One turn or mirror swaps these rows in pairs. Which row does each one swap with?
Porid: [ 11  -6 -10   3  -7   8   2   0  13   3  -8  20   8 -19   5  15  -8]
foni: [ 13   0   3   2  15  -5  -2  -8 -12 -10  -2 -12   7  -3   5   0  -4]
kugiz: [  2  -9  -2  -8  -3  16  -4  -2   3   6 -24   4   0  -7   1  21  -7]
Nug: [ 3 -9 -1 -6 -4 14 19 -5 -5 -4 -2  0  3  0  6 23 -1]
soris: [ 18 -11  -9   1  11  11  -7   1   6 -13 -17 -10  -9  -9  10  -5  -7]
Bavam: [  5   0  -9  -8   6  -9  -4  -2  -4   9 -20  14  -6 -10   8  -4   8]
mize: [ 11   8  -6  -7  14   1  -4 -11  11 -10 -16  -1  14   0  11  -1  -3]
pap: [ -2 -11   1   4  -2  11  22   6   5   5  -5  10   0  -6  -2   5 -18]
giber: [ 13 -11   0  16   7  14   1   3   3 -10   1  -8   6 -20  10   5 -11]
zilu: [  0  -9 -11  -7  22   3   4  -5  16   0 -15  -1   0 -22  15  -6  -5]
tubi: [  4   0 -16  -3  13  15   5   6   2  -3  -4   8 -16   0   5 -14   0]
telil: [  2 -10 -13  -8  17   1   7  -6   6  11  -5 -10 -12   0  14  -2 -14]
tidov: [ -4 -12  -2  -1  11   6  14  -9   7  -1   4   2 -20  -7  -3   8 -11]
darob: [ 14   5  -3   5   7   0   3   5  -9  -5  11   4  -9 -10  24   7  -3]
bag: [  1  -2  -7   0  -1  13   9 -15   5  -9 -22   4  -2   8   5  13   6]
papu: [  0  -8 -10  -8  24   6   3  -4  12  -2 -12  -3   0 -19  16 -10   0]
Saniv: [-2 -5  5  2  7  8 -7 -2  6 -6  4 23  9 -6  7 19 -3]
bim: [  0  -7  -6  -4  18   9   2 -11   9  -5 -16 -14   6 -18  16  -5  -1]
Peser: [ 15 -21 -10   7  -4   0   3 -11  -2  11  -8  12   3  -3  10  13 -11]
lumun: [  2   3   3  18   9   8   5   5  14 -12   3   5  -1   5  15   2   0]
toruk: [ 11  -4  -2   3 -11   7  11   1   3   9  -5  -4  -5 -10  19  19   9]
zib: [ 16  -6  -7  -1   0  -9   1 -17  -9   9  -9  10  -4  -9   0  -2   7]
tivoz: [ 14  -1  -8   4 -12  13   6  -3  13   0 -11   6   9 -14   4  18 -11]
notez: [ 12  -8  -5   2   0  -2   4  -1  15   6  -9  26   8 -11   2   8  -2]
fuvu: [ 13  -8 -10   0  -5   4   6  -2  18   5 -13  18   8 -18   7  12  -7]
siv: [  0  -9  -2   9   5   4 -10  -1  -9   6 -13  21   3  -8  -4   4  -3]
Nuta: [  1  -8  11  11  19   5   3  -6   0   6   7  10   7   4  11  11 -10]
basim: [  8 -10  -3   3  11  -2   9  -1 -10   5 -15  -1   7 -11   9 -19  -2]
zese: [ 12 -10   5  -6  13   8   9 -24  -8   1  -7   9  -7 -13  21  14   0]
zup: [12  3 15 -7  1 12 13  1  9  4  0  5 -2 -9 10 22 -9]
Bot: [ -2  10   5   5   6   5   4   0  -9  10 -10   5   2 -11  22   9  11]
Vedug: [ -4 -11   0   8   7  11  -6  -3 -12   7 -11  24   0 -12  -1   9  -4]
Mosor: [ -1   0  -6 -12   0  16   6  -2   7   9 -14  -6  15  -4   6   4  10]
dubaz: [  9 -10   0  19  14  -3  -2   8   3  -9  -4  -8   0   0   0   0  -2]
dazu: [ 5 -3  1 -7 -3 14 20 -6 -6 -3  0 -1  0  0  5 23  0]
garo: [ 16   8  -2  -8   8   0   0 -15  13  -3   1   7  -5   6   4   4 -15]
vona: [  4  -3  -3   9  23  17  -4  -3   4  -3   2   8 -17 -10  10 -11  -4]
Tokar: [ 14   1  -1   1  13  -6  -2  -3 -10  -9  -2 -13   6  -4   7  -2  -7]
moros: [ 10   7  -5  12  12   4  -4  -7  -8  -8 -14  -7 -11 -15   8   8 -13]
Fene: [  9   6 -11 -12  16   9   2   5  -1  -6   2   5  -7 -11  23  -5   8]
Bepip: [ -1 -16  -4   8   8   5   8   4  12 -10  -1  17 -18  -9   4   8  -9]
muk: [-8 -3  5 -6  6  1  2 -8  1 -2  4  9  7 11 15 12  7]
fudo: [  1  -4  -3  -2   0   8  14   8  -7  12 -13  -2  -5  -5   6  17  12]
tato: [  1  -9  -7  -7  26   2  10   0  12   4  -8   3 -10 -22  15  -6  -1]
fuf: [ 2  1 -3  1  1 17 -3 -7 -1 13 -9 27 -2 -4  3  5  7]
dotov: [18 -6 13 -5 17 -1  1 -9  4 -5 -6 -4  6 -4 17 -6  7]
Nonef: [  0  -7   6  10  12  -6  -7  -3  12  -2  -2 -16   2  -1  12   3   0]
Zavi: [  9  -3  -1   2   8  19  14  -6   3  -9 -10   5  -1 -20  20  24 -10]
rumu: [17  4 -6 -3 10  9 14  0 -5 12  4  6 -2  4 22 -1  5]
Lekov: [ -1  -5 -15  -3  14  17   9   8   1  -3  -8   6 -19  -3   5  -8   1]

Tokar is swapped with Nug
vona is swapped with fuf
moros is swapped with bag
soris is swapped with kugiz
tivoz is swapped with bim
Saniv is swapped with Fene

